In the rows, 128 means zero.
One turn moves each row of this set onto another row. After a few examples, where does it send each row asked below?
fura: [149 123 123 149 131 142 121 176 131  61 103 123 143 153 135 128 141 125
 157  98 128 110 115 152 126 141 153 142 119 161 144]
pogeg: [121 137 161 177 154 113 161 110 139 112 157 135 120 111 117 167 148 102
 118 161 112 138  96 118 100 111 146 106  92 115 161]
Dilek: [122 136 145 116 159 123 149 115 130 177 112 134 113 105 133 147 112 110
 118 172 125 121 109 132 151 127 112 129 163 130 106]
Koli: [ 93 149 146 100 137 139 105 176 131 126 110 168 152 127 142 133 137 167
 118 138 126 110 136 158 125 106 140 105 139 105 126]
firi: [146 143 131 164  87 131  88 126  99 105  98 122 127 128 104 119 155 131
  92 112 128 115 130 107 152 142 117 127 124 163 169]
dekug: [140 123 127 144 143 130 121 133  99 111 125 157 127  75 132 122 121 169
 128 107 152 124 110 100 119 128 126  77  75 132 143]
kosi: [136 136 128 156 130 123 109 127  93 115 133 144 132  83 119 118 135 164
 110 106 153 125 126 101 137 137 127  78  81 155 156]
nosa: [136 125 123 132 100 129 105 157 215  93 138 121 139 129 134 150 114 160
 102 131 115 114 130  91 126 117 126 106 110 137 151]
kogos: [146  96 147 166 169  74 130 108 126 116 118  95 100 141 152 127 130 160
 118 124 103 135 141  95 107 119 134 121 126 169 121]
Ped: [154 106 146 166 180  81 126 115 124 113 108 100 115 149 153 138 134 164
 110 122 100 142 146 101 124 114 140 129 119 166 107]
Mik: [106 113 133 153 164 113 149 100 162 101 150 129 130 145 130 165 147 105
 168 131  84 115 109 114 130 138 158 134 130  90 136]
vut: [109 100 166 188 140 101 140 122 135 118 139 139 143 140 140 141 133 136
 111 112  71 136 139  93 109 145 120 168 132 120 135]
Loda: [126 137 153 151 149 126 122  78 128 170 128 128 125 155 120 171 131 137
 109 152 133  88 101  83 120 120 112 110 104 124 101]
lufu: [136 107 145 119  96 140 140 165 134 123  90 113 115 117 102 117 130 161
  93 126 173 103 156 144 126 109 154  97 144 116 101]
voti: [120 160 179 143 151 107 165 151 143 148 160 146 132 134 129 112 156 102
  92 108  99 141 145 142  99 108 131 119 101 146 130]
gebep: [144 150 118 133 116 137 102 117 141  91  90 147 147 131 121 118 162 164
 152 107 116 131 105 108 151 153 178 146 123 119 108]
pem: [152 122 129 144 171 129 139 109 156 128 119 107 115 152 129 161 131 121
 131 169 117 127 117 109 157 147 131 143 124 178  92]
vomuk: [175 161 127 127 111 140 125 142 184 142 103 134 160 130 144 115 117 135
 106 135 155 116  97 105  94 122 146 115 116 144 173]
gabov: [126 165 173 156 151 109 162 145 145 133 157 153 129 123 116 119 162 114
  84 119 103 158 147 141 102 113 136 127 108 141 134]
vage: [149 120 111 125 134 124 109 139 189 137 107 141 153 134 157 125  88 156
 140 115 141 104 118  80 109 137 120 119 131 119 163]
dumez: [130 146 130 131 103 112  94 145 113 118 110 122 102 132  95 123 127 148
  85  92 146 100 156 128 148 103  93  92 112 142 118]
Fug: [134 138 115 134 108 131  98 111 139  90  90 136 141 135 112 106 164 161
 143  94 118 119 132 105 169 157 164 148 148 128 121]
zibe: [112 112 132 155 125 107 158 135 131 131 165  98 147 132 127 128 141 126
 129 104  94 114 121 174 118  89 143 143 123 125  75]
Vig: [135 152 132 110  90 138 113 136 184 125 153 132 152 119 132 123 150 154
 112 119 117  71 104  95 109  99 133 103 125 125 165]
depiz: [151 132 127 147 140 136 143 103 168 131 126 111 123 152 106 166 121  92
 139 157 136 133 108 115 157 149 122 143 110 166 108]
repe: [132 153 137 146 100 120 145 131 115  86 134 166 141 123 103 160 135 189
 114 136 150 112 131 101  98 129 103 137  88 118 130]
Nelud: [127 137 120 165 122 129  93 161 142 109  87 120 149 183 113 125 136 115
 118  99 151 132 151 160 120 124 156 114 111 115 145]
nagif: [111 140 163 140 143 106 164 127 167 123 135 112 104 135 110 172 132 117
 126 146 105 115 107 159 106  90 154 116 122  84  95]
Femom: [123 112 146 167 144 125 145 109 132 121 147 113 118 120 123 184 130 104
 112 173 134 120  99 112 100 119 132  93 105 108 170]
Tusiv: [130 134 103 146 135  71 137  94 122 142 111 103 153 124 144 111 134 123
 111 146 108 157 129 154 149 116 147 132 153 137 105]
koz: [147 117 126 136 118 155 131 170 127  63 120 124 137 128 142 133 148 142
 167 126 123 105 105 147 132 140 144 147 124 168 147]
Dom: [135 135 118 122  77 125 114 143 179 106 134 120 147  86 143 136 104 142
 111 126 110 107  91 125 140 110 115 117 134 117 170]
pagep: [150 138 146 122 159  91 180 104 121 147 132 138 111 124 115  93 161 131
 124 117 136 111 156  99  90 104 126 125 155 144 120]
toge: [125 130 165 117 162 146 138 119 139 171 101 133  96 120 136 144 117  89
 130 146 123 103  99 125 146 128 117 120 161 125 129]
zef: [ 95 152 140 119 132 124 105 176 114 131  94 167 159 126 137 132 123 149
 102 116 135 115 138 165 115 116 141 114 142  93 141]
tove: [116 100 131 162 112 106 167 131 136 126 156  97 157 139 132 122 132 112
 125 111  93 112 116 168 113 102 132 156 132 129  81]
Lam: [142 104 138 116 105 151 149 172 146 119  83 132 125 112 105 121 130 153
 108 146 167 121 139 135 111 117 168 106 139 107 104]
Dunu: [138 142 149 137 161 117 148  76 119 165 142 137 111 135 118 149 147 145
 119 159 135  87 104  78 118 124 107 128 119 148  97]
gisig: [136 132 104 146 132  80 149 104 110 151 110 112 161 110 130 118 130 124
 116 157 116 162 131 152 145 116 144 146 160 136 114]
pid: [119 103 103 128  99 139  91 144 117 126 104 120 134 154 106 112 146 126
 119 107 138  86 166 117 151 127 125 110 164 136 139]
duk: [150 144 146 114 142  80 183 100 127 153 131 129 113 127 117  97 158 128
 108 130 137 125 161 103  96 114 129 124 154 132 129]
fason: [110 138 112 139 158 115 127  91 162 108 159 127 119 146 122 163 143  96
 175 122 102 107 102 120 139 133 139 114 123 100 134]
duku: [166 156 116 126 106 115 113 130 185 132  97 117 149 129 148 128  86 162
 122 111 143  98  84 120 112 103 122 133 114 117 126]
dera: [134 152 131 160 103 114 139 127 105  89 128 161 148 139  99 143 135 172
 116 105 161  97 128 102  82 129 114 142  86 116 145]
Nodu: [112  84 160 184 142 109 151 127 124 110 144 136 140 129 140 141 142 137
 114 111  74 129 137  98 110 142 128 169 144 111 141]
kem: [120 157 169 130 138 119 145 120 182 112 110 112  85 150 108 177 143 110
 112 150 118 115 105 143 114 103 147 118 134  87 113]
feba: [144 137 133 176 113 126 104 124 106 101 103 117 131 164 122 114 149 136
 139  62 143  88 116 128  93 118 136 126 103 114 159]
pibi: [125 138 129 163 112 114 126 145 112 119  98 143 131 133 107 118 107 114
 111  82 160 126 145 145 102 129 109 118 118  79 171]

fura turns into kosi
tove turns into kogos
pagep turns into zibe
Now these:
gebep turns into repe
Mik turns into Dunu
vage turns into Vig
kem turns into depiz
pibi turns into pid

